Rows are one point carried round by a steady rotation, each followed by how many steps it has turned.
The counts run from 0 to 205.
[ 12  -9  13  33 -19 -20 -24  24 -15  23 -39 -22  61 -42  27 -11  14 -23
   3  11  23 -36 -10  16 -18  28 -18   2 -16   9  27 -33 -34   7  -5  -6
  -6   2 -18 -29  21  17   4  20   1   4  84   7  16  17  45] | 90
[-74 -22  32   3 -29  34  10 -14 -28  15 -45  31  14 -34 -29  -2   5   7
 -61  -7 -12 -25  -9 -30 -11  19  -5 -24   1   8  25  11   7  42 -48  33
  19 -28  29 -12  11  -2  13  27 -18  -6  17  18  33  18  29] | 181
[  0  -6 -18 -11 -78  15 -11   1   0  38  17  12  39  -6  53  50  -7  10
 -33  26   9   3  19 -22  10   5  19   9 -23 -23  48   6 -39  27 -19  17
  -3  22  35 -10  -3 -12  -7 -30   7 -26  32 -13  53 -17  26] | 8
[-19 -14 -10  -2 -71  19 -16  -8  -2  52  18  16  41  -5  52  29 -11   4
 -42  21  33   9  31 -25  -1   5  12   5 -25  -7  44  15 -49  23 -15  19
 -14  29  19 -16  -3  -2  -3 -16 -12 -19  30 -13  41   2  22] | 7
[-43 -26   4 -15 -64  25   0 -17  -1  42 -23  17  33  -4  24  24   6  19
 -66   6  38 -18   8  -4  12 -29 -12   1 -22   4  31  -2 -40  40 -37  27
  15   5  27 -27  18  -7   7   7 -29   2  27  -7  13  -5  -6] | 16
[-13  14  15  -3 -32  20 -27 -31 -24  15 -23 -17  30 -24  -7 -22  12  13
  11  18 -21 -12 -21 -28 -17  38  -4   7 -51 -13  22   3 -14  -8 -23  29
  20   6  -7  -5   8   1  -2 -14  22  -9  71  39  18  10  91] | 59
[ 14 -24  26   9 -85  22  -7  12 -32  30  21  28  -3  20  25   9  18  -8
 -38   2  50  18  30  -4  25   6  29 -29  24 -40  16 -30 -34  -7 -37  -1
  15  17  17  -7  -9  16 -18 -43 -13  -4  21  29  36  22   5] | 146
[-20  -3  -7 -44 -44  21  15 -16 -26  33  -7  38  45  -5  -4  33  -3 -23
 -37  22 -30  -8  -3 -32  20   6   5  20 -48 -24  32  -9 -43  53 -27  30
  21   1  37   8 -15 -41  -3   5   1 -11  36 -12   5   4  34] | 28
[ 16   5  43  17 -16   3 -39 -10 -30 -10 -30  13  34 -13 -13 -59   4   2
 -19 -15  -6 -22 -29 -44 -11  21 -14 -10   7 -18  -9  20 -15  11 -16  29
  34 -17  45  33  35  12 -13 -15   5  -1  21  19  56  34  55] | 65
[  4 -11   8 -14 -49  44 -24   6 -33  -5 -38  33   4 -22 -41  14  20  24
 -31  12 -26 -13   0 -55  13  21 -10   4 -51 -52  37   0  12  26 -33  25
  47   8  10  -9  12 -13 -16 -24  39  -6  21  23  28  -8  27] | 41
[-17   0  60   8 -16  24 -34 -10 -50 -11 -43  24  13  17 -17 -34  27  -9
  12  14  -9  -8   7 -55  20  17   4 -25   4 -45   1  -8  -6   1  -9  24
  -8 -48  28  -2   5 -11 -15 -13   6  18  53  38  27 -17  54] | 198
[  0 -34  29  -3 -31  38 -29 -19 -51   5 -31  44   5   4 -54 -31  13  18
 -44 -12   4 -15   4 -62  17   8 -32  10 -22 -45  23  14   7  40 -25  35
  45  16  13  13  15  -5 -31  -5  11   3   7  22  12  31  13] | 43
[-17 -44  43 -14 -39  31 -13   0 -59   3 -33  52   2   8 -21 -16  -1  -6
 -47  -3  14 -22  26 -40   9  -5 -14 -14   8 -39  18  10  14  37 -22  12
  17 -22  30 -34   5   4   1   3 -22  -1  28  35  40  23   7] | 178
[ 53 -19  25  38 -34  -2 -39  41 -42  12 -34 -17  41 -28 -18 -35  34   1
 -26  -9  38 -27  -4 -21  22  29 -17 -25  22  -1  19   0 -27  19  12 -18
   1  20 -19  -9  30  40  -9  -3  -4  22  30  15  33   4   3] | 95
[ 15  -4  27 -40 -50  27 -16   0 -49  13 -16  53  15  18  -8  21  15 -19
 -30  33  -3 -15  17 -41  28  -5  16  19 -27 -65  21 -17 -25  29 -21  21
  22 -13  20 -23 -11 -26  -9 -15  -1  11  41  21  14  -4  24] | 31
[-16 -18  18  11 -68  10  -8   1 -30  52  26  26  26  26  28  -1  26  -6
 -36   1  58  22  28 -26  38  -8  36 -34  25 -24  14 -18 -53   6  -3  14
 -20  15  12  14  -9  -1 -27 -30 -12  20  23   9  15  10  -1] | 2
[ 54   2  32  28  -7   3 -39  15 -45  -7 -35   6  48   0 -17 -41  23 -43
   9 -20  14 -15 -26 -15  20  34  -8   3  24  -9  -7 -21 -53  13  22   3
  11  -3  15  31  24   5   0  -2   3   7  54   2   6  15  27] | 84
[ -7   6  21   9 -28  20 -45 -39 -19  14 -40 -47  46  -6 -17 -48  43  12
  -4 -29  24 -30 -47 -17  12  20 -42 -16 -13  20  -4  10 -45  -3 -10   0
  14  15  -7  14  35  11  27   1 -13  -3  44  21   9  -3  43] | 77
[-28 -14  41 -26 -25  54 -23 -30 -52 -12 -35  15   7  17 -54 -30  30  11
 -16 -17  -5 -14 -12 -77  46  28 -25 -17   6 -18   9  28 -13  28 -12  12
  -1 -20  24  17  -6 -21   7   1  -5 -12   4  34  21 -24  29] | 189
[  5  14   9   9 -29  19 -33 -25 -12   8 -38 -46  56 -31 -16 -18  42  13
  -4 -29  10 -24 -63 -19  10  35 -32  -4 -13  32   0   3 -59   6   0   4
  12   8   8  21  32   5  34   2  -4 -16  41  14  20  -6  50] | 78
[-11 -36   5 -32 -65  67   3 -20 -54   0 -13  28   9  19  -2  38  22 -21
 -20  -1  10   3  13  -4  48  11  16 -11 -16 -31  21 -35 -29  12 -38  -5
  28   2   3 -21 -27 -11  16 -22 -10 -10  53  18   0  -4   6] | 165
[-44 -15   8  -4 -55  15   7 -12  -4  43 -14  21  34  -3  22  19   6  10
 -78  -2  35 -19  -2 -16   9 -29  -5   0  11  -5  18  -1 -47  45 -35  35
  19  -4  47   1  29 -11  -3   5 -26   2   5 -13  13  12 -13] | 15
[  2   0  39 -10 -22  38 -11 -16 -20 -19 -55  31  -4   2 -37 -15  26   2
   5   2 -26  -9 -18 -28  19  14 -10  14 -30 -39   6 -29 -11  27 -31  45
  46 -16  32  21   9 -36 -21 -13  32  -7  49  20  -7   3  45] | 51
[-16 -43  43 -19 -32  63 -33 -30 -58 -10 -38  18  -3  23 -39 -21  31   9
 -11 -21   0  -3   9 -58  46  23 -33 -14  -8 -26  19  26  -7  25 -14  13
   3  -5   7  -1  -2  -8  -1 -16   3  -2  24  28  18 -18  15] | 188
[ 16 -25  23 -19 -77  20 -27   6 -21  27  -8  33  18  21  22  12  -3   7
 -62   5  50  -7  26 -32  33 -23   7  -1  14 -34  17   4 -23  22 -15  12
   6   8  46 -10  25  -5  -6 -37 -22   5   2   5  45 -10 -14] | 12
[-21   9  32 -32 -30  28 -20 -35 -21  16 -43  19  20  -9 -37 -21  13  22
 -45  -2 -19 -28 -37 -51   3  16 -36   3 -21   0  14  28 -13  45 -34  55
  35   2  33   7  21 -33  12  13  11  -8  -2  34  18   7  27] | 46
[-22  18  51 -15 -21  15  -1 -31 -38   8 -25   7  18   4 -30 -44  39   3
 -16   1  -9 -22 -31 -57  15  18  -9 -24  -8 -22 -17  -5 -19  -1 -18  43
  24 -19  14  21   7  -8  -8 -11   1  20  36  55   6  13  58] | 55
[ 12 -15   4  19 -23  20 -38 -16 -21   3 -42 -20  54 -26  -3 -29  22 -21
  21 -23   6  -9 -36   8  -1  36 -39  20 -40  15  20  -8 -55  14   4   4
  13  12   4  24  14  -2   7   6  14 -27  73 -15  -1  15  44] | 80
[-78 -42  20  -2 -27  42   1 -17 -25  18 -46  21  12 -26 -18  -4   6  16
 -47 -11  -5 -20   0 -26 -14   8 -24 -17 -19   5  44   2   2  41 -54  30
  10 -14  23 -29  10  -2  -1  29 -11 -11  42  11  18   7  21] | 182
[-26  -2  33 -12  -9  36  -6 -20 -17   3 -53  12  16   1  -9  -3   5 -12
  30  13 -31 -10 -14 -39   5  33 -12  14 -29 -11  30   1 -19  36 -27  40
 -12 -30  38   9   0 -37   5   8  21 -20  56  12  19 -19  74] | 194
[-24 -26 -14   0 -62  38  15   4  -4  15 -26  29  30  -8   0  52  31  10
 -49  -4  -1   1   4  -7  36  -9  10   8 -29 -23  28 -27 -34  36 -33  23
  34  10  26  10   3 -27 -17 -20  13  -8  37 -26  -9  -7  -6] | 19
[  1   2  29 -11 -79  20 -12   6 -15  24 -21  30  32  18  22  25  13  15
 -80   8  36 -26   9 -32  28 -24   6 -13  28 -30   4   8 -32  37 -19  10
   8 -11  57  -2  16  -3   3 -21 -25  11 -13   0  46 -13 -13] | 13
[ 47 -15   4  60 -18  -8 -25  53 -33  -6 -51  -2  42 -52  -6  -8  40 -18
 -15 -12  18 -21 -14  -8  14  50  -1 -15   9 -15  32 -35 -27  14  14 -21
  24   4  -6   2  24  28 -17  -5  16  11  58  -6  27  14  17] | 93
[  6   9  41   3 -33 -19  12  20  -7  51 -19 -31  28 -23   5  -7  43 -17
 -11  20  49 -18 -15   1  12  24 -33 -17   5  46  32 -34 -69  32 -11   1
 -35  19 -31 -12  13   7   7  33  -7   5  39  39 -14  -9  17] | 109
[-36  24   4  -2 -78  -4   3  -7 -24  60  28   6  50   3  29  17  15  12
 -57   5  35  -1   5 -47  29   6  35 -40  18  -3   9   9 -61  17  -8  11
 -18   9  30  16  -6  -3  -3 -26 -22   4   0   7  41   2  24] | 4
[ 63 -18  29  25 -17  10 -17  44 -10  -4 -64   1  17 -25 -12   4  33 -30
  13  -9  33 -14  -3  12  33  30 -43  19   8  20  36 -44 -43  53   0  -3
  -9  20   0   1  19  -3 -12  16  12 -16  25  -7  -5   0 -15] | 103
[ 19 -32  12  -2 -71  22 -19  10 -21  29 -10  52  28  18  31  15  -5  -2
 -51   3  46   0  32 -24  28 -16   2  12   6 -38  29  -6 -29  34 -14  19
  16  11  50  -1  10  -7 -27 -32  -4   2  13 -21  43  10 -11] | 11
[-67 -45  19 -18 -36  53  -7 -18 -28  10 -45  16   4 -21 -14   5  16  25
 -28   5  -3 -26  13 -26  -6  11 -26 -15 -39  -4  50   4   2  29 -47  25
   8  -9   4 -46   6  -6  15  21  -2 -19  54  20  14  -7  34] | 183
[  3 -19  11 -27 -38  39 -19  -1 -47  -3 -25  51   8  -5   1  29  -5 -25
 -22  13 -18 -18  19 -29   0  31  18   3 -23 -49  45  -6  -1  27 -31  -2
  21 -13  41 -34 -15 -12  14  -7   2 -26  43  13  52  -2  39] | 175
[ -4   1  46  18 -25 -25  12  28 -12  43 -34 -14  27 -22 -17 -28  38 -24
 -15   2  49 -17 -19  -6  23  20 -35 -20  19  52  21 -40 -62  45  -7   3
 -27  13 -20   9  16   3   0  41 -16  10  17  23 -23  14   4] | 108
[ 31 -14  17   9 -71  16   0   7 -14  20   2  24  -9  19  -1  10  14 -15
   0 -16  45  36  12 -19  48  29   8  -7  12   1  29 -53 -61  28 -20  19
   3  36  18  54  -5 -12 -28 -27  22 -37  -8   7   6  11  -1] | 135
[ 44  -8  11  10 -31   3 -29  24   5  16 -50 -36  30 -37   5   5  20   0
  -5   8  29 -29 -21   4   6  34 -44  12 -28  45  52  -6 -50  40  -5  -7
 -19  27  -9 -29  30  15  27  19   4 -24  27  -1  18 -18  10] | 100
